(in the rows, 128 means zero)
One turn moves every row onto another: examples first, then more rows asked:
Z_617: [167 101 103 107 172 117 118 123 136 144 140 144 131 132 124 115 106  91
 146 148]
Z_432: [134 108 119 109 144 132 135 108 151 160 162 117 134 139 152 129 109  96
 135  89]
Z_156: [135 124 104 153 151 110 163 138 161 147 103 127 133 116 150 128 124  88
 116 118]
Z_508: [126 146 104  99 114 127 155 119 146 126  92 144 145 182 113 124 150  93
  99 124]
Z_585: [153 105  93 132 120 113  94 150 144 139 103 138 108 123 136 156 170  73
 137 135]
Z_768: [142  98 121  91 141 115 150 157 159 152 130  99 136 147 107 109 149 120
 164 130]
Z_119: [134 109  96 104 121 111 165 126 145 142 130 125 134 156  96  71 149  79
 131 131]
Z_177: [156 111 101  98  90 143 139 125 152 120 136 115 111 180 141 120 121 102
 101 132]
Z_387: [133 109 101 101 128 110 130 124 145 159  49 126 150 158 121 140 134 101
 131 123]
Z_683: [137  98  83 123 107 117 135 131 137 154 128 138 125 116 168 143 185  80
 137  90]
Z_501: [122 102  88  94 114 111 130 156 135 105 114 146  83 145 110 122 128  98
 106 127]
Z_274: [124 104  91  93 103 100 161 148 126 144 130 157 145 145 162 138 145 139
 145 102]
Z_533: [137 136 104  99 112 124 127 112 123 154 105 119 106 107 113 105 187  96
 121 125]
Z_646: [135 110 106 102 131 136 179 113 127 165 123 129 134 127 144 175 104 110
 127 131]
Z_322: [174 102  95 106 107 130 114 130 141 169 126 118 120 165 129 169 158  90
 150 153]
Z_463: [119 127  92  81 108 148 118  81 139 162 121 129 118 144 131 121 176  87
 122 113]
Z_361: [130  83  88 100 150 120 138 132 138 155 149 121 138 144 130 126 206  97
 136 110]
Z_515: [129 140 127 129 139  97 145 116 112 125 100 140 144 112 145 152 129  99
 125 120]
Z_438: [148 105  93  98 155 112 140 122 112 139 135 136 151 167 161 115 126  94
 128  80]
Z_569: [128 106  84 103  88 125 184 121 148 126 114 158 106 131 127 113 137 105
 146 109]
Z_788: [137 101  92 103 132 120 143 117 133 166 107 128 142 167 118 172 195 123
 128 139]
Z_381: [121 128  84  99  95 142 127 133 127 167 132 155 104 128 121 147 162 111
 104 155]
Z_750: [116 103  95  96 109 155 110 105 124 136 139 129 121 145 123 123 177  99
 110 163]
Z_775: [164 127  91  94 101 148 120 130 129 157 135 154 104 116 122 108 168 112
 141 134]
Z_82: [119 106 125 105 167 122 162 128 139 104 129 100 128 155 132 154 145 120
 130 132]
Z_401: [109  96  86 112 148  94 118 161 162 121 123 140 125 136 159 126 145  95
 104 146]
Z_251: [117  83 117 110 174 128 123 127 107 118 114 134 147 136 114 135 133 116
 115 126]
Z_137: [149 103 112 117 136 131 140 152 114 118 121 142 140 141 124 138 109  74
 173 140]
Z_549: [130  88  89 121 133 106 142 112 138 169 113 136 119 168 127 158  93 123
 133 127]
Z_38: [146 100 100  88 106 139 133 129 149 131 119 109 144 157 176 138 123  59
 143 139]

Z_501 -> Z_508
Z_381 -> Z_463
Now find these:
Z_156 -> Z_549
Z_515 -> Z_646
Z_401 -> Z_387
Z_361 -> Z_585

One turn moves every row onto another: examples first, then more rows asked:
Z_392: [112 126 140 100  87 144 150 123 133 136  94 113 153 145 162 111 128 121
 158 119 123 126 166 128  91 131 150 110]
Z_553: [122 178 129 131 138 161 138 135 153 136  80 124 116 121 106 144 141 129
 171  90 114 118 140 166 123 153 114 114]
Z_158: [109 162 137 145 141 145 123 157 133 169 133 112 117 144 123 132 117  95
 124 156 113 143 171 129 123 139 130 122]
Z_417: [121 121 135 119  98 117 116 125 148 121 161 147 115 108 122 129 168 132
 122  90 118 124 122 144 124 154 139 136]
Z_26: [143 171 124 118 142 113 132 156 136 142 123 115 104 117 119 138 152 125
 127  82 114 101 114 126 123 180 141 146]
Z_213: [111 115  94 143 127 180 139 130 130 153 117 134 119 145 129 121 137 128
 169 152 121 136 147 119 139 148 140  98]
Z_921: [127 138 101 117 110 121 117 147  89 148 117 131 147 131 152 133 148 137
 100 128 112 106 107 148 121 151 137 163]
Z_806: [123 135 112 139 143 165 114 122 146 141 133 119 110 125  95 106 111  82
 143 148 135 127 120 132 135 100 103 115]
Z_175: [148 113 153  91 122 111 135 135 131 157  96 120 130 115 148 147 112 125
 120 104 109 139 133 128  95 166 145 140]
Z_560: [103 162 106 121 137 116 126 130 128 135 141 134 142 134 115  89 106 124
 182 119 103 132 130 139 126 157 114  96]
Z_19: [121 145 124 164 122 148 100 102 111 116  99 120 159 122 111 111 115  99
 117 119  99 110  95 106 142 127 126 117]
Z_317: [171 123 135 127 105 117 120 108 132 113 107 147 133 115 112 163 101 118
 126 103 137 124 128 123  91 131 103 126]
Z_211: [119 163 143 149 134 111 115  98  95 153  91 141 122 130 154  97 139 137
 128 117 120 131 115 128 116 114 104 123]
Z_439: [136 133 101 120  93 139 152 119 169 161 135 104 126 169 129 146 156 117
 152 105 141 124 138 120 107 125 146 102]
Z_673: [ 96 139 150 111 127 171 157 117 139 166  99 115 138 145 122 131 123 138
 114 121  95 126 159 133 126 168 130 152]
Z_324: [126 154 132  82 125 162 172 127 150 137 118 115 125 165 112 144 137 133
 120 107 106 129 152 152  99 150 144 146]
Z_312: [167 165 120 150 139 136 136 127 117 139 127 122 105 126 116  96 160 105
 121 104 132 104 101 111 142 109 116 131]
Z_773: [146 130 111 114 108  93 136 137 102 129 101 121 126 124 130 132 151 121
 111 112 119 117  90 161  98 136 101 145]
Z_77: [143 158 138 126  95 125 140 116 110 117 100  92 137 144 139  87 122 121
 152 145 126 153 155  93 127 146 125 139]
Z_777: [ 81 138 112 109  96 153 118 108 142  99 117 149 139 125 128 107 117 101
 169 140 113 129 140 116 118 124 109 118]
Z_613: [123 167 106 101  81 122 114 123 137 119 116 149 144 124 142 138 140  96
 114 145  97 139 108 105 149 131 140 130]
Z_400: [115 118  89 153 130 163 171 114 134 111 107 127 114 145 106 129 139 118
 172 135 111 123 128 136 114 144 115  98]
Z_305: [141 144 100 107 131 140 156 148 104 162 159  93 115 133 111 155 153 112
 125 101 115 123 145 116 147 123 116 116]
Z_92: [139 121 129 126 123 143 141 113 169 136 118  92 121 109 158 143 125 108
 130 144 114 148 136 146 126 146 162 159]
Z_461: [117 149 123 148 143 133 159 139 128 160 130  85 113 115  99 144 146  95
 141  91 105 110 146 122 136 134  89 117]
Z_555: [144 147 153 130  86 148 138 147 111 148 114 116 104 133  82 124 152 116
 145  92 136  93 136 117 118 105 133 137]
Z_201: [140 141 124 123 141 139 139 121 124 156 103 140 124 109 108 133  85 101
 159 123  97 105  98 144 121  90 129 134]
Z_600: [110 125 138 129  91 133 144  90 102 122  93 121 136 101 143 110 106 131
 124 135 143 114 145 142 124 150 101  94]
Z_759: [122 141 126  88  86 133 125  92 104 119 123 135 127 114 152 133  97 138
 114 142 150 119 144 119 124 141 133 116]
Z_133: [136 146 106 124 120 140 116  95 111 101 119  97 134 136  86 143 112  97
 112 114 112 116  86 113 125 117 125 115]

Z_673 -> Z_921
Z_439 -> Z_317
Now find these:
Z_461 -> Z_19
Z_201 -> Z_560
Z_26 -> Z_312

One turn moves every row onto another: examples first, then more rows asked:
Z_793: [ 91 132 116  98 162  91 100 105  56  91 154 148  98 148  76 128 126 112
 176 171 139 149 157 116 144 101 140 150 136 135]
Z_514: [105 141 140  89 172  95 118 102  63  99 138 148 103 157  75 136 112  93
 188 176 137 144 158 117 149 115 129 152 142 125]
Z_531: [101 100 125  78 172 100 155 149  79 112 102 138 115 179  81 120 134 133
 157 140 137 185 187 134 165 167 171 136 129 137]
Z_454: [125 114 122 104 145 113 147 162 108 104  66 134 138 174  83 100 145 119
 169 137 136 170 187 142 161 151 165 114 124 151]
Z_185: [120 129 104 145 127 105  87 121  99 103 102 160 114 166 121 100 141  81
 155 137 124 113 174 132 156  87 118 135 150 135]
Z_169: [127 129 127 157 145 109 105 132 105  90 103 159 137 153 113 104 142  58
 164 122 132 115 166 128 151 104 115 150 137 152]
Z_747: [122 146 138  89 146  84 105 110  81 121 101 134 166 148 103 133 105  97
 173 148 132 131 137 105 131 148 185 162 163 129]
Z_507: [ 96  71  98  86 148  80 100 140  63 104 162 145  98 163 119 101 148 103
 147 116 108 136 177 136 154 123 159 139 116 138]
Z_139: [ 85 109 140  88 170  84  97  99 102 128 143 175 142 130 141 118 118  88
 144 100 133 138 145 109 135 139 162 149 147 144]
Z_927: [103  93 130  90 144 102 146 158 102 121  79 148 147 182 112  95 133 124
 149 110 140 168 180 128 162 177 171 130 138 145]
Z_969: [159 130 149  99 154  79 113 132  67 123 112 140 141 181 103 132 129  82
 179 142 111 111 165 145 157 147 129 175 140 118]
Z_983: [149 130 128 111 168  72  97 126 104 103 116 129 169 123 121 122 143  75
 163 112 120 143 147 139 144 139 163 164 108 135]
Z_734: [102  96 121  95 149 106 142 153 107 130  78 155 136 179 119 100 135 127
 141 108 137 168 188 130 161 170 179 126 147 149]
Z_707: [102  90 124  90 150 107 146 151 109 117  81 154 142 178 121  96 135 124
 138 107 136 174 184 129 157 164 178 133 146 154]
Z_415: [105 136 148  91 179  88 122 111  61 101 144 157 113 152  72 150 119  88
 179 164 138 152 155 118 146 126 122 163 138 129]
Z_799: [ 99 116  83  98 127  92  93 131  75  87 133 130 104 139  97  94 139 112
 174 157 130 156 172 114 143  95 180 116 128 147]
Z_29: [ 93 110 146  86 162  86 102  99 109 129 124 181 148 139 144 126 115  81
 137 105 127 140 147 111 133 135 151 149 160 140]
Z_505: [ 86 121 140 104 159  87  98 105  98 145 123 182 142 138 129 132 117  85
 141 106 136 131 147 103 138 150 155 145 165 138]
Z_942: [149 123 151 105 153  83 122 137  60 100 118 136 155 179  97 131 130  78
 178 137 119 118 155 134 147 144 133 194 138 134]
Z_928: [128 114 113 110 152 116 146 157 111 100  66 135 125 175  90 102 147 117
 159 140 133 174 195 148 166 140 161 118 127 149]
Z_399: [100  95  95 103 102  98 101 136  72 108 110 149 107 190 130  82 127 101
 155 138 119 117 180 112 156 109 154 134 165 133]
Z_97: [104  95 131  73 170 100 155 151  89 104  97 131 129 177  79 116 135 127
 160 137 132 180 177 140 163 170 169 131 117 135]
Z_967: [106 129 118  76 165  87  98  94  73  96 146 150  93 151  94 127 126 112
 172 173 124 152 165 133 146  90 133 140 133 124]
Z_934: [ 83  89 122  88 157  84  88 102  91 118 153 175 127 147 145 113 130 100
 130 101 121 133 154 121 137 120 151 153 144 143]
Z_17: [107  93 132  84 146 101 146 155 108 120  78 148 147 181 116  94 133 124
 149 111 135 168 180 131 162 174 170 127 137 141]
Z_839: [136 140 141  70 148  80 105  98  96 121  96 135 161 150 120 130 105  96
 171 150 118 137 142 122 130 135 180 157 159 120]
Z_517: [107  96 128  67 174  99 156 144  88 108 102 139 117 179  89 117 133 132
 156 142 131 188 187 143 165 161 168 136 125 134]
Z_21: [ 90  77  93  98 148  80  97 143  55 113 162 144  95 163 110 104 148 105
 151 117 115 130 177 130 158 132 161 138 118 136]
Z_278: [145 143 120 127 166  72  89 131  97 126 113 131 159 122 111 127 143  79
 167 114 126 131 151 136 152 154 165 150 113 126]
Z_896: [135 147 124 150 150 101  99 126 114 106  91 160 132 141 107 119 142  58
 164 132 130 129 168 134 157 105 114 133 137 135]
Z_904: [131 137 128 148 150 105 108 127 112  83  97 156 144 139 107 116 142  56
 162 128 134 138 161 127 147  98 116 148 133 150]
Z_402: [ 75 103 115 108 155  84  81 108  81 139 151 177 118 146 132 117 131 104
 136 103 131 121 156 113 144 136 154 143 150 137]
Z_615: [120 135 151  75 181  85 120 102  72 107 138 159 107 156  87 147 119  87
 177 166 124 152 162 133 149 118 117 153 137 117]
Z_845: [107  97 130  72 169  99 152 150  91 110  94 132 124 178  80 116 134 128
 160 138 130 177 179 143 165 172 168 124 118 130]
Z_488: [ 84 116 136  95 168  83  91 100  99 145 139 177 133 131 136 121 119  91
 145 102 135 132 149 110 142 147 162 137 149 137]
Z_40: [109 116  83  88 129  91  91 126  82  93 129 131  99 141 105  93 139 112
 171 159 122 157 176 124 146  90 176 110 127 139]
Z_825: [112 120 109 147 127 109  96 125  95  76 108 156 129 162 116  97 141  79
 155 132 130 121 166 122 146  82 121 154 147 154]
Z_955: [126 110 124 100 146 112 147 161 112  98  67 133 140 173  86  98 144 118
 166 137 133 174 185 143 159 146 164 116 122 151]
Z_452: [134 132 126 148 146 107 102 127 112 100  99 160 130 154 118 105 142  58
 163 124 124 113 171 137 157 101 112 139 138 143]
Z_800: [112 137 145  74 173  94 120  96  72  92 137 150 105 158  84 133 112  91
 183 176 129 148 158 126 148 106 126 153 141 122]
Z_951: [122 111 114 116 151 117 150 161 106  91  70 134 131 174  84 103 147 117
 160 138 138 177 191 141 163 141 164 127 127 156]
Z_530: [ 97  87  99 101 103  99 107 138  71  91 115 147 115 190 129  80 127  99
 152 136 120 122 176 110 148 104 155 144 164 142]

Z_452 -> Z_800
Z_942 -> Z_747
Now find these:
Z_896 -> Z_615
Z_17 -> Z_955
Z_507 -> Z_530
Z_928 -> Z_517
Z_402 -> Z_185

One turn moves every row onto another: examples first, then more rows asked:
Z_657: [105 129 128  77 119 130 134 102 118 122 141 157 135 162 140 138 147  96
 148 137 117 136 131]
Z_142: [121 134 118 128 112 133 131 131 126 133 129  87 123 131 154 103  92 136
 120  98 116 145 100]
Z_428: [125 130 126 122 125 151 147 143 160 134 106 121 135 100 146 122 115 111
 147 111  94 128  92]
Z_593: [136 128 130 122 101 119 132 135 147 117  93 125 144 148 134 118 120 109
 120  74 129 127 103]
Z_236: [144 130 136 147 153 138 158 123 137  96 116 155 163 126 112 161 150 128
 136 113 117 118 138]
Z_682: [137 120 147 137 124 122 134 112 178 139 138 129 122 107 100 141 164  96
 132 149 127 124 146]
Z_596: [116 136 118 129 109 140 146 142 124 137 127 101 125 126 157  99  91 125
 121 100 130 148 101]
Z_830: [134 129 135 146 163 109 147 108 130 107 113 166 149 120 117 168 132 142
 129 130 123 121 149]
Z_76: [119 113 114 155 147 129 106 136 132 143 137 172 113 107 142 100 118 142
 150 134  95 139 156]
Z_18: [113 135 129 144 116 109 133 124 128 137 174 100  95 132 112 115 142 131
 109 134 146 138 160]
Z_909: [120 137 104 129 111 132 126 166 145 133 105 111 127 136 165 116 149 148
 142  96 102 124 121]
Z_577: [123 129 129 132  91 117 127 136 159 130  96 124 153 144 132 123 127 110
 125  81 132 135  99]
Z_704: [ 97 140 114 140 146 131 114 124 110 113 141 141 159 130 137 143 138 158
 113 133 163 145 161]
Z_975: [123 135 119 134 144  98 100 102 121 122 131 158 160 108  96 130 102 148
 124 142 138 149 122]
Z_512: [133 120 129 124 127 158 131 143 172 134 102 121 133 108 152 121 110 108
 147 107 104 123 105]
Z_696: [119 141 115 152 134 143 140 133  99 112 143 123 159 146 146 131 147 156
 114 118 155 150 154]
Z_804: [129 119 114 114 137 114 152 146 124 144 156 136 117  98 127  99 181 136
 140 147 118 109 142]
Z_616: [107 113 119 139 161 120 114 119 121 134 131 182 124 105 152 119 119 142
 133 141 120 134 167]
Z_587: [142 146 106 109 119 115 138 150 120 135 138 142 117 169 120 145 118 134
 173 159 143 138 126]
Z_13: [151 115 133 114 116  99 148 120 122 136 145 137 145 116  97  95 143 106
 113 132 173 128 122]
Z_746: [105 133 110 140 106 122 136 165 147 136 112 117 117 140 159 119 141 143
 141  86 100 123 123]
Z_143: [ 98 117 118  97 133 136 116 137 140 129 170 141 130 157 112 143 118 120
 177 134 130 114 127]
Z_46: [133 120 103 135 102 141  93 129 131 148 148 126 103 118 104 118 145 142
 130 169 129 129 159]
Z_931: [142 103 134 124 105 122 118  85 128 130 136 148 102 125  89 123 128 104
 110 139 115 118 152]
Z_698: [135 108 128 117 116 104 142  93 125 155 142 135 132 169 151 144 119 122
 160 154 128 144 124]
Z_516: [143  92 119 115 126 159 142 132 124 124 142 148 135 119 113 129 164 121
 131 138 147  88 159]
Z_988: [128 124 127 142 123 109  91  96 127 130 134 153 156 116  97 103  98 126
 123 126 124 162 115]
Z_108: [156 110 112 123 109 119 147 104  92 130 148 112 142 133 103 130 154 154
 112 144 142 113 132]

Z_18 -> Z_804
Z_108 -> Z_46
Now find these:
Z_657 -> Z_698
Z_512 -> Z_593
Z_76 -> Z_236
Z_616 -> Z_830
Z_596 -> Z_746

One turn moves every row onto another: examples first, then more rows asked:
Z_385: [105 113 127 111 114 113 142 140 136 127 123 133 121 161 154  73 139]
Z_265: [120 125  97 121 136 140 168 143 132 140 105 156 166 123 140 110 145]
Z_462: [164 148 109 110 109 126 128 115 100 163 100 128 149 123 142 122 137]
Z_193: [130 130 115 150 168 147 121 164 123 126 134 144 153 122 127 125 137]
Z_187: [115 120 172 122 137 113 144 136 122 115 139 112 175 139 141 125 114]
Z_107: [145 151 140 130 108 151 129  86 109 132 134 151 102 135 145 126 110]
Z_963: [149 149  99 119 115 129 139 155 145 130  90 156 140 124 111 127 139]
Z_181: [144 154 140 142 115 120 150 138 166 121 163 143 132 104 131  95 144]
Z_72: [121 129 154 164 109 142 148 112 141 128 124 133 153 140 145  84 101]
Z_784: [104 131 138 170 119 146 140 138 101 118 122 159 133 118 141 120 138]
Z_276: [120 122 161 108 135 115 149 132  96 142 107 129 176 123 133 113 114]
Z_221: [164 142 153 144 147  96 109 110 128 117 127 149 131 117 132  99 152]
Z_53: [114 146 147 119 109 156 138 106 111 146 105 150 118 154 141  97 123]
Z_364: [145 129 124 130 145 132 183 122 116 149 153 109 119 152 147 104 108]
Z_769: [140 141 127 116  97 127 147  95 145 121 146 160 133 104 124 110 167]
Z_306: [133 140 111 123 116 157 158 126 174 109 101 108 133 106 123 106 136]
Z_456: [166 123 151 126 139 125 126 128 122 140 166 151 117 136 131  89 102]
Z_490: [139 118 129 115 138 121 150 118 153  99 141 132 118 159 180 100 138]
Z_589: [122 144 100 154 142 121 118 119 130 157 109 121 114 104 110 116 133]
Z_308: [ 90 132 114 137 118 123 136 130 127 162 112 130 120 142 116  89 138]
Z_93: [160 134 104 135 145 136 104 105 132 134 128 133 104  94 136 133 119]
Z_304: [167 124 117  99 163 137 138 147 105 137 114 151 123 125 134 136 147]
Z_138: [165 164 146 138 112 144 116 114 156 130 115 119 129 148 123 138 119]
Z_595: [162 134 144 120 135 144 158 133 132 107 104 150  93 154 122 138 126]
Z_938: [124 136 129 132 140 134 111  82 124 123 121 127 148 137 116 128 174]
Z_504: [135 138 121 103 113 162 182 127 143 153 123 120 121 103 143 107 136]
Z_949: [115 119 114 116 105 162 103 118 117 114 103 102 137 138 125 115 131]
Z_765: [153 115 104 104 140  94 109 116 100 132 122 116 123 103 127 108 128]
Z_54: [142 116 144 121 120 108 156 115 147 119 150 130 101 106 127 158 146]
Z_309: [156 105 145 111 143 106 122 109 156 122 152  89 136 135 124 130 132]
Z_371: [135 131 111 132 119 132 158 139 115 117  95  82 123 134 157 102 115]
Z_632: [117 150 117 157 163 121 133 121 152 124 119 106 140 148 105 105 126]
Z_59: [163 128 120 120 145 146 128  94 147 110 150 140 106 131 167 132 124]
Z_776: [104  93 129 129 131 153 161 144 143 123 139 149 154 113 154 103 121]
Z_642: [137 138 177 123 110 120 143 116 117 101 138 125 152 142 145 147 107]
Z_87: [132 144 130 154 161 125 138 119 156 101 154 102 135 150 149 117 121]
Z_932: [129  96 131 131 137 118 154 137 141  85 136 117 107 151 108 129 125]
Z_102: [143 124 123 104 123 133 155 155 149 147 165 122 130  95 137  92 130]
Z_674: [131 117  99 136 142 122 132 133 129 147 134 105 184 132 128  96 121]
Z_926: [151 132 115 110 114 123 128 137 155 126 134 140 114 125  91 156 137]
Z_164: [156 140 127 122 143 115 137 120 119 118 118 117 168 130 100 148  97]
Z_99: [162 132 143 104 117 106 138 109 102 109 129 122 151 125 130 158 109]
Z_853: [124 101 160 138 117 126 159 133 149 105 141 139 115  95 161 121 125]
Z_141: [136 114 102  98 109 135 129 111 158 105 129 125 143 100 110 107 154]
Z_660: [135 104 124  89 139 104 123 134 106 124 127 110 133 124 167  90 135]
Z_228: [136 149 148 128 132 133 147 123 110 139  94 138 170 131 107 126  95]
Z_848: [108  86 127 130 116 110 154 125  92 108 133 134 118 120 133 121 146]
Z_355: [144 100 165 111 108 108 152  89 114 136 126 125 127 120 161 103 131]

Z_221 -> Z_938
Z_355 -> Z_309
Z_642 -> Z_99
Now find these:
Z_765 -> Z_632
Z_769 -> Z_141
Z_59 -> Z_93
Z_932 -> Z_595
Z_963 -> Z_265

